Named turns come first, each shown by rows before and after it. Which turns, in which order, take the first row of each pair that follows to the second? Write the first one first, as in the answered first pair.
J556 (before -> after):
[ 1.04 -1.66 -2.93  0.71  3.88  0.59  0.44 -1.89 -1.05 -2.27 -2.53 -0.62]  ->  [ 1.50 -1.92 -2.43 -4.61 -1.96  0.54 -2.03  1.42  0.17 -0.62 -0.32  2.70]
[-2.52  0.39  0.64 -1.97 -2.22  0.67 -2.99  0.35  0.99  1.70  0.55 -0.45]  ->  [-3.03  1.82  0.90  1.39  0.09  1.29 -1.36 -1.45  0.97  1.47 -0.33 -2.57]
[ 0.73 -0.43  0.45  2.42  4.64  1.56  1.10 -1.66  0.83 -1.96 -2.21 -2.95]  ->  [ 2.36 -3.62 -0.86 -3.74  1.80  0.58 -2.21  0.11  0.21 -2.21 -0.77  0.43]
J809 (before -> after):
[ 1.30 -1.60  0.37 -0.76  0.47  1.73  0.62  1.36 -0.11  1.23  2.87  1.23]  ->  [ 1.34 -2.57 -0.48 -0.11  2.49  1.24  0.37 -0.18 -1.17 -0.14  1.44  0.46]
[ 1.38 -0.03  1.51 -0.08 -2.04  0.76  2.08  0.05 -0.28  0.75  2.74  2.80]  ->  [ 1.89 -1.70  0.10 -0.81  0.08  0.90  1.54 -0.65 -1.32 -0.09  2.65  3.18]
[-1.96  1.58  1.62  1.57 -3.61 -0.55  1.04  0.50  0.98 -0.25  0.78  1.03]  ->  [-0.73 -0.39  0.58  0.15 -3.37  0.03  0.71  1.47  0.09 -0.06  2.71  2.19]
[-0.54 -0.16 -0.11 -1.05 -0.04 -0.32 -1.27  1.00 -0.28 -1.30 -0.32  0.69]  ->  [-0.75  0.18  0.21 -0.93  0.16 -0.45 -0.83  0.13 -0.20 -1.56 -0.63  0.53]
J145 (before -> after):
[ 0.46 -1.12 -0.97 -3.05 -0.63 -1.73 -2.41 -0.50 -0.05 -1.66 -0.10  1.80]  ->  [-0.73  1.39  0.50 -1.93 -2.70 -1.29 -2.07 -0.05  1.70 -0.90 -0.54  1.28]
[ 0.46 -0.12  0.35 -1.15 -1.58  0.72 -0.16  1.04  1.08  1.48  1.50  1.70]  ->  [-0.11  0.94  0.82 -0.19 -1.47  0.74  0.42  1.27  1.42  1.84  1.60  1.07]
[-1.40  2.61 -0.07  0.36 -1.95  0.16  1.75 -0.85  0.42  0.74 -0.36 -0.44]  ->  [-1.21  1.73 -0.26  1.68 -0.09  0.52  2.31 -1.37 -0.18  0.71 -0.15 -0.91]
[-3.04 -0.72  2.94  2.91 -3.59  2.69  2.16  0.45  0.40  1.17  3.12  1.33]  ->  [-2.57 -1.60  2.26  4.13 -1.08  3.34  3.00  0.20 -0.93  0.83  3.83  0.62]
Then:
Each pair is 2 to 3 turns apart.
[ 0.52 -2.30 -0.62 -1.55  0.86 -0.35 -0.93 -0.75 -1.17 -1.21  0.02  0.52]  ->  [ 0.47 -2.26  0.10 -2.32 -0.83 -0.20 -1.11  0.57 -0.42 -0.02  1.51  0.68]  J556 J809
[-1.51  3.55  2.13  0.52 -3.04  0.43  1.25  0.24  2.52  1.30 -1.17 -0.50]  ->  [-1.33  3.37  1.31  2.23 -0.51  0.19  2.13 -1.03  1.66  0.22 -2.29 -1.85]  J556 J809
[ 0.70 -1.84  0.19 -3.49 -2.16 -0.57 -1.10  2.83 -0.82  0.30  2.28  2.00]  ->  [ 0.82 -1.74 -2.46 -1.59  2.21 -1.95 -1.13 -1.23 -1.90 -2.68 -2.26  0.10]  J809 J809
[ 0.70  0.10 -0.53 -2.30 -1.67 -1.31 -2.84 -0.39 -1.69 -1.46 -1.72  0.66]  ->  [ 1.12 -0.99 -0.28 -2.41 -2.13  0.48 -2.64  1.22 -1.91 -0.05  0.65  1.53]  J556 J809 J809
[-0.53 -1.91  0.35  5.84  6.63  1.59  2.78 -1.48 -1.89  2.81  0.69 -1.74]  ->  [-0.10 -1.60  1.94 -2.46 -3.23  1.62 -0.74  4.13  0.54  4.96  5.10  3.70]  J556 J556
[ 0.37 -0.71 -1.27  0.70  1.16  0.11  0.63 -0.04 -1.51  0.60  1.71  0.06]  ->  [-0.37  0.98 -0.99  1.67  0.80 -0.83  1.06 -0.85 -0.72  0.38 -0.38 -1.03]  J809 J809
[-0.99  2.39  0.89 -1.27 -3.31 -0.96 -1.28  0.49  2.31 -0.05 -1.40 -0.23]  ->  [ 0.83 -1.66 -0.75 -3.46 -1.92 -0.19 -1.84  1.65  0.15 -0.02  1.49  1.60]  J809 J809
[-0.75  1.55  0.59 -1.08 -3.63 -1.51 -1.34  1.04  2.26 -0.78 -0.03  1.70]  ->  [ 1.17 -2.07 -2.16 -1.05  2.11 -1.22 -1.40 -0.83 -1.03 -2.57 -0.49  1.30]  J556 J145 J556
[-1.02  2.52  2.07  5.10  1.04 -0.66 -0.29  1.55 -1.27  1.45  2.44 -1.21]  ->  [-0.62  1.26  0.37  4.55  3.52 -2.16 -1.29 -0.55 -2.27 -1.12 -0.45 -1.84]  J556 J809
[-0.45  0.70  1.06  3.15  2.67  1.73  2.15 -0.56 -0.84  0.78  1.58 -1.43]  ->  [-0.67  0.51  1.63  1.04 -1.37  1.55  0.97  1.65  0.23  2.68  3.53  0.31]  J145 J556 J556
[-0.98  2.32  1.75  2.35 -0.16 -0.16  0.58  0.78  0.51  1.85  0.36 -0.10]  ->  [-0.37  1.64  0.25  2.76  2.10 -0.76  1.10 -1.11 -0.53  0.19 -1.07 -0.82]  J556 J809
[-1.64  3.53  2.16  4.35 -1.63 -0.58  1.57 -0.39  1.19  0.02  0.46 -2.42]  ->  [ 1.18 -1.91  0.30  3.56  1.51  1.27  1.84  0.92 -2.13  0.32  4.65 -1.14]  J809 J145 J145
[-1.07  2.43  0.82  0.42 -1.93 -1.02 -0.20 -0.24  1.23 -0.17 -1.58 -0.98]  ->  [ 0.34 -0.16  0.20 -1.86 -2.33 -0.09 -1.28  1.61  0.22  1.04  1.47  1.00]  J809 J809
[ 1.38 -3.05 -1.42 -3.22  0.24  0.57 -3.43 -0.63 -0.09 -0.89 -0.26  0.83]  ->  [-0.06 -0.89  2.19  0.11 -1.85  3.36 -1.16  2.03  1.63  2.43  3.06 -0.06]  J556 J145 J809
[ 2.63 -3.27 -1.10  0.23  1.67 -0.21 -0.40 -2.49 -1.55 -1.37 -2.19 -0.15]  ->  [ 1.39  0.19  2.45  3.94 -0.25  2.06  2.04 -0.58  0.15  1.69 -0.76 -1.67]  J556 J556 J145
[-0.16  0.86  2.22  2.21 -3.26 -1.16  1.35  2.77  0.24 -0.02  0.03 -1.14]  ->  [ 0.64 -0.42  0.82 -0.95 -4.03 -1.83 -0.25  3.28 -0.40 -0.39  0.77  0.37]  J556 J556 J556
